In the data rows, the value 50 means zero.
Some points:
np.array([41, 49, 70, 48, 41, 50, 59, 60, 30, 46, 41, 56, 67, 49, 50, 52, 42, 63, 68, 77, 78, 62, 52, 50, 48, 57, 79, 60, 50, 57, 56, 36])
np.array([55, 65, 49, 36, 71, 56, 63, 33, 49, 50, 54, 70, 43, 59, 22, 51, 52, 54, 33, 37, 64, 57, 79, 39, 50, 71, 39, 67, 46, 77, 78, 41])
np.array([54, 53, 41, 56, 22, 38, 46, 58, 49, 60, 59, 49, 52, 36, 59, 52, 82, 39, 48, 23, 49, 60, 48, 70, 43, 62, 55, 36, 33, 47, 65, 51])
np.array([41, 88, 53, 80, 66, 26, 22, 42, 64, 42, 58, 35, 56, 31, 64, 61, 61, 29, 48, 52, 71, 50, 69, 55, 61, 46, 55, 66, 31, 55, 50, 49])
np.array([58, 72, 43, 65, 23, 63, 37, 56, 63, 34, 45, 61, 32, 64, 40, 49, 31, 43, 53, 43, 47, 48, 39, 49, 73, 75, 65, 31, 60, 61, 63, 83])
np.array([73, 49, 28, 74, 67, 50, 53, 87, 40, 51, 35, 54, 69, 58, 45, 54, 33, 39, 53, 40, 47, 41, 67, 58, 48, 27, 56, 36, 39, 46, 46, 40])
np.array([66, 38, 49, 49, 53, 48, 31, 33, 44, 34, 43, 25, 46, 56, 57, 37, 68, 88, 65, 29, 28, 33, 53, 45, 38, 34, 77, 51, 58, 69, 45, 54])
np.array([54, 45, 75, 69, 43, 43, 65, 48, 44, 48, 43, 54, 78, 36, 39, 16, 65, 46, 34, 40, 47, 78, 43, 53, 43, 41, 49, 54, 48, 54, 37, 52])
np.array([69, 52, 52, 47, 28, 47, 86, 41, 80, 55, 41, 38, 50, 59, 65, 57, 71, 46, 53, 59, 49, 48, 31, 53, 34, 45, 52, 59, 47, 35, 36, 39])
np.array([45, 44, 19, 60, 42, 11, 51, 42, 62, 65, 41, 63, 39, 47, 30, 66, 53, 70, 47, 60, 42, 43, 37, 46, 55, 58, 43, 62, 46, 63, 48, 39])
np.array([67, 16, 54, 33, 76, 60, 47, 62, 57, 57, 54, 49, 25, 15, 67, 39, 45, 51, 60, 49, 53, 54, 49, 56, 49, 47, 33, 47, 54, 64, 35, 65])
np.array([39, 49, 72, 36, 47, 48, 52, 59, 53, 65, 54, 43, 53, 78, 80, 81, 49, 44, 43, 35, 80, 45, 33, 53, 56, 34, 43, 43, 56, 63, 29, 70])
np.array([41, 69, 44, 40, 45, 59, 71, 63, 51, 33, 48, 59, 48, 62, 32, 50, 54, 62, 58, 50, 60, 40, 63, 85, 56, 51, 43, 74, 46, 54, 5, 53])
np.array([31, 67, 49, 49, 45, 58, 66, 52, 47, 49, 53, 32, 78, 51, 38, 31, 41, 52, 38, 44, 42, 35, 22, 56, 64, 43, 31, 26, 38, 55, 47, 53])
np.array([51, 60, 55, 41, 63, 56, 37, 67, 69, 54, 49, 43, 61, 46, 62, 49, 31, 83, 46, 47, 42, 56, 37, 44, 61, 33, 28, 51, 39, 60, 64, 31])
np.array([34, 61, 48, 31, 55, 53, 62, 54, 35, 50, 45, 48, 51, 42, 64, 28, 43, 30, 52, 65, 39, 36, 47, 47, 39, 62, 55, 57, 8, 63, 41, 55])
np.array([47, 41, 53, 40, 25, 49, 42, 50, 59, 64, 43, 60, 57, 33, 66, 46, 67, 54, 34, 69, 30, 54, 64, 76, 89, 41, 56, 64, 67, 64, 49, 54])
np.array([81, 62, 54, 40, 46, 44, 52, 29, 9, 61, 48, 59, 55, 45, 50, 40, 47, 44, 70, 33, 65, 48, 18, 50, 77, 61, 35, 80, 46, 44, 57, 62])
np.array([61, 58, 32, 40, 34, 66, 74, 47, 60, 69, 24, 60, 55, 51, 68, 44, 40, 50, 66, 52, 48, 39, 82, 37, 45, 31, 54, 55, 45, 44, 76, 70])
np.array([53, 71, 30, 58, 73, 58, 53, 42, 28, 52, 61, 51, 41, 44, 70, 49, 74, 64, 73, 91, 52, 36, 39, 53, 57, 55, 44, 29, 60, 37, 60, 41])
np.array([36, 58, 57, 65, 29, 59, 47, 59, 45, 24, 34, 30, 24, 45, 65, 63, 22, 65, 38, 46, 47, 68, 41, 72, 40, 46, 50, 66, 48, 30, 72, 43])
np.array([52, 38, 60, 61, 74, 34, 36, 26, 67, 35, 44, 67, 56, 67, 55, 45, 28, 45, 65, 48, 34, 66, 51, 39, 49, 47, 56, 59, 35, 38, 34, 59])
np.array([53, 61, 50, 38, 20, 59, 32, 54, 22, 54, 71, 41, 33, 44, 28, 34, 54, 33, 35, 58, 38, 39, 63, 37, 36, 34, 47, 61, 54, 43, 34, 43])
np.array([68, 63, 33, 38, 75, 52, 49, 29, 58, 23, 32, 63, 59, 47, 59, 51, 58, 40, 25, 62, 46, 65, 39, 61, 21, 55, 30, 40, 69, 42, 56, 57])
np.array([60, 51, 52, 58, 59, 68, 49, 68, 40, 53, 84, 51, 74, 75, 56, 51, 63, 51, 32, 55, 39, 53, 49, 46, 57, 62, 68, 65, 60, 44, 35, 68])
np.array([60, 56, 68, 65, 55, 37, 80, 34, 42, 51, 38, 40, 17, 51, 48, 46, 31, 57, 11, 52, 58, 53, 60, 22, 83, 47, 67, 19, 54, 50, 35, 44])
np.array([42, 58, 50, 57, 53, 99, 35, 33, 60, 57, 64, 63, 53, 50, 35, 67, 79, 52, 56, 46, 49, 66, 39, 45, 62, 21, 46, 53, 34, 34, 58, 38])
np.array([42, 45, 46, 69, 42, 58, 45, 46, 52, 39, 46, 67, 54, 34, 52, 48, 48, 49, 70, 31, 48, 46, 51, 42, 47, 69, 60, 46, 71, 72, 37, 24])
np.array([49, 56, 56, 49, 33, 35, 24, 59, 50, 65, 57, 80, 51, 46, 45, 39, 41, 60, 44, 65, 56, 36, 52, 43, 38, 35, 25, 58, 57, 28, 30, 60])
np.array([70, 14, 42, 46, 57, 34, 60, 63, 48, 50, 77, 48, 52, 54, 51, 50, 44, 57, 32, 44, 48, 47, 52, 65, 61, 71, 50, 63, 37, 26, 70, 35])
np.array([36, 46, 26, 25, 30, 36, 42, 53, 27, 34, 52, 63, 39, 67, 63, 42, 71, 49, 51, 47, 57, 83, 52, 33, 54, 46, 38, 26, 31, 52, 34, 53])
np.array([31, 24, 35, 43, 54, 56, 51, 58, 65, 46, 72, 35, 44, 67, 68, 21, 36, 27, 62, 51, 56, 52, 56, 42, 61, 33, 55, 69, 69, 51, 60, 27])
np.array([32, 56, 65, 9, 66, 39, 44, 56, 53, 49, 31, 48, 46, 44, 27, 60, 64, 43, 59, 53, 34, 55, 45, 44, 66, 51, 80, 41, 52, 16, 65, 53])
np.array([60, 38, 43, 40, 41, 53, 40, 55, 55, 35, 48, 54, 78, 37, 48, 73, 31, 37, 45, 59, 52, 35, 36, 26, 45, 50, 70, 40, 57, 72, 54, 31])
np.array([47, 45, 82, 42, 36, 29, 48, 37, 43, 38, 60, 60, 64, 59, 59, 59, 54, 62, 48, 48, 56, 31, 72, 61, 36, 44, 42, 29, 54, 56, 83, 57])
np.array([64, 85, 53, 39, 65, 41, 46, 65, 69, 73, 70, 51, 36, 43, 41, 38, 36, 59, 60, 31, 59, 61, 48, 63, 25, 55, 83, 32, 63, 40, 46, 38])
np.array([37, 54, 51, 57, 49, 66, 62, 37, 35, 56, 59, 54, 55, 33, 72, 90, 36, 57, 60, 31, 15, 52, 71, 39, 39, 76, 47, 41, 44, 42, 32, 44])
np.array([46, 57, 56, 47, 61, 36, 55, 45, 67, 25, 54, 34, 42, 48, 43, 53, 58, 29, 62, 40, 43, 34, 53, 37, 49, 51, 27, 63, 74, 40, 57, 51])
np.array([30, 45, 48, 61, 39, 48, 62, 19, 67, 72, 62, 30, 61, 59, 38, 38, 19, 58, 59, 64, 52, 60, 59, 58, 32, 62, 44, 37, 60, 59, 61, 66])
np.array([67, 37, 73, 60, 52, 55, 40, 51, 44, 63, 40, 61, 19, 81, 40, 56, 44, 29, 65, 62, 29, 47, 44, 75, 45, 42, 42, 33, 37, 69, 53, 26])
np.array([59, 48, 34, 45, 53, 40, 49, 58, 33, 55, 55, 19, 58, 45, 31, 80, 42, 50, 57, 67, 44, 83, 56, 44, 43, 42, 36, 52, 67, 65, 56, 69])
np.array([41, 32, 69, 75, 59, 48, 71, 84, 69, 34, 59, 55, 33, 42, 35, 50, 73, 56, 62, 57, 56, 45, 47, 19, 44, 60, 31, 45, 47, 48, 61, 62])
np.array([43, 47, 57, 50, 48, 64, 18, 65, 54, 70, 9, 25, 58, 71, 55, 37, 71, 50, 35, 49, 64, 45, 58, 38, 46, 89, 30, 49, 59, 41, 38, 40])
np.array([46, 7, 44, 46, 62, 53, 48, 35, 54, 37, 49, 47, 52, 38, 29, 54, 35, 33, 48, 44, 70, 34, 61, 73, 61, 48, 49, 39, 59, 32, 46, 49])
np.array([15, 34, 40, 69, 78, 49, 57, 56, 29, 67, 36, 65, 40, 51, 52, 47, 56, 40, 36, 36, 47, 39, 32, 59, 37, 35, 65, 63, 73, 50, 65, 64])
np.array([55, 35, 37, 53, 46, 67, 43, 33, 59, 55, 56, 40, 46, 41, 41, 54, 59, 61, 39, 59, 70, 42, 42, 43, 36, 54, 70, 65, 17, 49, 41, 61])
There is one direction along which these points spread out most. Take the direction at right angles to it along which they spread out most. Then take the direction at right angles to both along which they spread out most. Go by this last direction. Where along it does each point below lie, from 0 to 99? The average is 50, and the first point in the table lies past the average. One standard deviation of the points above along it is 16.
np.array([46, 7, 44, 46, 62, 53, 48, 35, 54, 37, 49, 47, 52, 38, 29, 54, 35, 33, 48, 44, 70, 34, 61, 73, 61, 48, 49, 39, 59, 32, 46, 49]) -> 55
np.array([36, 46, 26, 25, 30, 36, 42, 53, 27, 34, 52, 63, 39, 67, 63, 42, 71, 49, 51, 47, 57, 83, 52, 33, 54, 46, 38, 26, 31, 52, 34, 53]) -> 52
np.array([53, 61, 50, 38, 20, 59, 32, 54, 22, 54, 71, 41, 33, 44, 28, 34, 54, 33, 35, 58, 38, 39, 63, 37, 36, 34, 47, 61, 54, 43, 34, 43]) -> 58
np.array([59, 48, 34, 45, 53, 40, 49, 58, 33, 55, 55, 19, 58, 45, 31, 80, 42, 50, 57, 67, 44, 83, 56, 44, 43, 42, 36, 52, 67, 65, 56, 69]) -> 42
np.array([54, 53, 41, 56, 22, 38, 46, 58, 49, 60, 59, 49, 52, 36, 59, 52, 82, 39, 48, 23, 49, 60, 48, 70, 43, 62, 55, 36, 33, 47, 65, 51]) -> 42
np.array([42, 45, 46, 69, 42, 58, 45, 46, 52, 39, 46, 67, 54, 34, 52, 48, 48, 49, 70, 31, 48, 46, 51, 42, 47, 69, 60, 46, 71, 72, 37, 24]) -> 53
np.array([36, 58, 57, 65, 29, 59, 47, 59, 45, 24, 34, 30, 24, 45, 65, 63, 22, 65, 38, 46, 47, 68, 41, 72, 40, 46, 50, 66, 48, 30, 72, 43]) -> 58
np.array([55, 65, 49, 36, 71, 56, 63, 33, 49, 50, 54, 70, 43, 59, 22, 51, 52, 54, 33, 37, 64, 57, 79, 39, 50, 71, 39, 67, 46, 77, 78, 41]) -> 27
np.array([43, 47, 57, 50, 48, 64, 18, 65, 54, 70, 9, 25, 58, 71, 55, 37, 71, 50, 35, 49, 64, 45, 58, 38, 46, 89, 30, 49, 59, 41, 38, 40]) -> 60
np.array([41, 88, 53, 80, 66, 26, 22, 42, 64, 42, 58, 35, 56, 31, 64, 61, 61, 29, 48, 52, 71, 50, 69, 55, 61, 46, 55, 66, 31, 55, 50, 49]) -> 26
np.array([61, 58, 32, 40, 34, 66, 74, 47, 60, 69, 24, 60, 55, 51, 68, 44, 40, 50, 66, 52, 48, 39, 82, 37, 45, 31, 54, 55, 45, 44, 76, 70]) -> 52
